In the rows, 128 means zero.
Rotation paths and how fast each direction turns (degrees per step)
Each turn is a multiple of 5 degrees from 10 to 175, or 0.
Each row of a path follows its step; steps can be skipped.
path 1
step 1: [130 125 127 130 131 134 128 130 134 130 113 135 141 131 130 123 126 128
 123 130 112 129 127 130 128 137 124 123 133 130 129 131 129 124 113 128
 122 114 120 129 130 131]
step 4: [139 131 127 133 127 128 131 125 128 130 129 134 117 129 136 123 130 118
 123 118 135 129 132 135 130 121 124 130 126 121 125 133 122 108 127 121
 132 128 117 126 134 123]
step 5: [124 120 124 125 121 137 119 142 135 123 133 125 118 127 121 123 133 124
 123 123 122 127 136 127 124 125 130 126 132 124 143 121 128 135 125 127
 131 126 122 130 138 120]
step 8: [138 138 122 124 128 135 118 122 132 125 124 127 130 132 122 125 130 137
 127 129 136 131 129 124 127 140 137 123 138 129 133 136 134 123 135 122
 129 135 121 114 128 133]
step 9: [133 129 122 130 129 128 127 136 112 117 123 134 120 129 122 138 126 135
 132 132 127 129 135 129 129 123 124 131 124 128 135 134 123 114 124 125
 120 118 133 123 134 128]
step 13: [135 123 118 127 120 134 128 128 127 129 130 131 136 142 118 122 130 125
 138 124 128 118 128 140 124 132 130 120 134 116 126 133 124 131 133 125
 127 122 136 121 121 125]
step 17: [121 113 125 122 131 129 133 132 124 123 124 124 137 121 117 138 123 118
 123 125 133 135 122 137 128 124 135 131 133 130 135 129 137 127 120 130
 128 128 126 117 122 130]
step 18: [128 127 128 131 126 126 127 128 130 131 120 118 129 137 124 135 108 126
 136 130 121 127 124 129 139 133 122 119 137 133 117 130 131 135 129 131
 123 118 134 131 130 125]
step 23: [121 136 144 123 137 131 135 135 130 133 133 127 135 129 128 123 127 129
 126 126 126 127 116 118 133 128 127 120 136 138 132 136 124 138 136 133
 131 125 135 125 129 126]
Speeds:
[127 129 129 127 125 128 131 129 130 129 124 128 125 128 128 128 128 126
 131 128 125 131 129 126 129 126 132 130 126 129 127 132 130 129 130 126
 127 130 126 125 130 123] -> 25
[127 126 127 126 129 124 133 128 130 125 127 127 127 132 129 131 129 129
 130 127 129 130 129 131 127 124 128 127 127 126 126 127 131 131 130 127
 129 127 129 128 126 132] -> 100
[128 129 125 129 127 129 129 126 128 125 130 121 126 131 129 127 127 128
 129 126 128 127 130 125 128 132 127 129 129 126 130 130 126 132 127 127
 131 128 128 129 125 126] -> 135
[126 128 130 130 129 128 129 126 127 129 131 130 127 128 126 130 125 127
 132 129 130 131 122 127 128 129 127 131 131 127 126 125 128 130 127 130
 129 128 132 124 127 125] -> 10
[128 127 128 126 126 130 126 126 127 129 126 127 127 131 130 126 131 130
 125 128 129 131 129 132 129 129 131 129 130 131 123 128 126 127 126 130
 129 125 130 127 125 127] -> 155
